[[147 132 121 115 116 126 129 130 129 128 131 106 129]
 [141 124 126 111 145 127 122 132 123 109 133 125 126]
 [124 137 129 153 138 114 124 123 137 143 127 121 117]
 [149 129 127 123 130 124 134 119 134 121 122 132 132]
 [131 123 131 126 143 131 142 129 134 127 127 130 124]
 [119 131 126 131 121 111 117 129 132 137 111 124 124]
 [127 119 127 143 136 129 127 123 126 117 122 147 122]]
|
[[122 147 122 117 126 123 127 129 136 143 127 119 127]
 [124 124 111 137 132 129 117 111 121 131 126 131 119]
 [124 130 127 127 134 129 142 131 143 126 131 123 131]
 [132 132 122 121 134 119 134 124 130 123 127 129 149]
 [117 121 127 143 137 123 124 114 138 153 129 137 124]
 [126 125 133 109 123 132 122 127 145 111 126 124 141]
 [129 106 131 128 129 130 129 126 116 115 121 132 147]]

[[134 129 106 116]
 [134 130 130 132]
 [132 127 132 135]
 [135 130 141 149]
 [135 126 113 109]
 [130 126 112 115]]
|
[[115 112 126 130]
 [109 113 126 135]
 [149 141 130 135]
 [135 132 127 132]
 [132 130 130 134]
 [116 106 129 134]]

[[115 113 143]
 [144 143 110]
 [142 138 115]
 [140 137 116]
 [136 139 117]
 [146 134 116]
 [150 139 100]
 [117 116 143]]
|
[[143 116 117]
 [100 139 150]
 [116 134 146]
 [117 139 136]
 [116 137 140]
 [115 138 142]
 [110 143 144]
 [143 113 115]]

[[128 123 126 129 125 130 130 118 135 130]
 [129 123 128 127 127 127 123 120 124 128]
 [128 150 129 128 130 126 128 132 125 128]
 [127 124 130 127 128 129 128 123 125 128]]
|
[[128 125 123 128 129 128 127 130 124 127]
 [128 125 132 128 126 130 128 129 150 128]
 [128 124 120 123 127 127 127 128 123 129]
 [130 135 118 130 130 125 129 126 123 128]]

[[122 126]
 [126 134]
 [ 99 112]]
|
[[112  99]
 [134 126]
 [126 122]]

[[140 121 117 127 142]
 [144 128 109 133 138]
 [125 126 128 133 135]
 [143 134 106 139 134]
 [138 128 123 125 137]]
|
[[137 125 123 128 138]
 [134 139 106 134 143]
 [135 133 128 126 125]
 [138 133 109 128 144]
 [142 127 117 121 140]]
---
[[124 112]
 [124 118]
 [132 151]
 [125 130]
 [137 149]
 [126 120]
 [133 132]
 [127 137]
 [134 134]
 [135 137]
 [126 113]
 [128 140]]
|
[[128 126 135 134 127 133 126 137 125 132 124 124]
 [140 113 137 134 137 132 120 149 130 151 118 112]]

[[124 115 156 144 149 149]
 [121 126 136 149 131 149]
 [129 134 132 148 126 147]
 [125 127 144 149 134 156]
 [117 123 134 141 131 141]]
|
[[117 125 129 121 124]
 [123 127 134 126 115]
 [134 144 132 136 156]
 [141 149 148 149 144]
 [131 134 126 131 149]
 [141 156 147 149 149]]

[[104 119 148 107]
 [147 136 117 138]
 [139 153 122 132]
 [104 117 148 110]
 [146 140 113 142]
 [138 120 120 137]]
|
[[138 146 104 139 147 104]
 [120 140 117 153 136 119]
 [120 113 148 122 117 148]
 [137 142 110 132 138 107]]

[[116 127 139]
 [123 100 127]
 [130 133 127]
 [135 145 126]
 [126 113 130]
 [128 118 129]
 [140 141 128]
 [111 139 147]]
|
[[111 140 128 126 135 130 123 116]
 [139 141 118 113 145 133 100 127]
 [147 128 129 130 126 127 127 139]]

[[113 128 147 135 118]
 [140 156 121 101 126]
 [145 131 121 113 118]
 [142 106 154 100 152]
 [124 127 135 115 143]
 [130 116 116 137 147]
 [113 157 131 100 150]
 [150 103 153 107 141]
 [121 103 116 124 142]]
|
[[121 150 113 130 124 142 145 140 113]
 [103 103 157 116 127 106 131 156 128]
 [116 153 131 116 135 154 121 121 147]
 [124 107 100 137 115 100 113 101 135]
 [142 141 150 147 143 152 118 126 118]]

[[124 137 115 141 138 111 144 134 142 122 117 106 105 138 144]
 [145 117 134 116 122 114 118 116 124 128 135 144 144 124 146]
 [104 125 119 112 123 106 130 131 109 120 112 121 110 114 127]
 [120 137 111 138 149 132 111 136 127 141 128 102 135 125 145]
 [122 137 131 146 124 139 133 149 128 104 112 131 113 119 129]]
|
[[122 120 104 145 124]
 [137 137 125 117 137]
 [131 111 119 134 115]
 [146 138 112 116 141]
 [124 149 123 122 138]
 [139 132 106 114 111]
 [133 111 130 118 144]
 [149 136 131 116 134]
 [128 127 109 124 142]
 [104 141 120 128 122]
 [112 128 112 135 117]
 [131 102 121 144 106]
 [113 135 110 144 105]
 [119 125 114 124 138]
 [129 145 127 146 144]]

[[145 141 143 142 144]
 [104 110 109 109 113]]
|
[[104 145]
 [110 141]
 [109 143]
 [109 142]
 [113 144]]

[[141 135 126 149]
 [136 138 121 132]
 [143 140 115 130]
 [142 136 107 130]
 [134 136 130 146]
 [139 137 128 147]
 [141 132 105 131]
 [116 113 131 119]]
|
[[116 141 139 134 142 143 136 141]
 [113 132 137 136 136 140 138 135]
 [131 105 128 130 107 115 121 126]
 [119 131 147 146 130 130 132 149]]

[[135 131 121 125 134 140 132 132 125 136 125 142 122]
 [141 132 134 131 142 137 143 120 129 128 125 133 135]
 [125 126 140 136 105 111 108 133 132 131 115 138 117]
 [142 126 139 128 117 132 126 124 125 115 112 135 118]
 [125 133 126 132 122 135 140 149 133 140 126 129 126]
 [118 132 117 132 133 141 120 131 137 133 133 133 133]
 [123 124 110 130 131 116 124 132 132 134 126 119 137]]
|
[[123 118 125 142 125 141 135]
 [124 132 133 126 126 132 131]
 [110 117 126 139 140 134 121]
 [130 132 132 128 136 131 125]
 [131 133 122 117 105 142 134]
 [116 141 135 132 111 137 140]
 [124 120 140 126 108 143 132]
 [132 131 149 124 133 120 132]
 [132 137 133 125 132 129 125]
 [134 133 140 115 131 128 136]
 [126 133 126 112 115 125 125]
 [119 133 129 135 138 133 142]
 [137 133 126 118 117 135 122]]
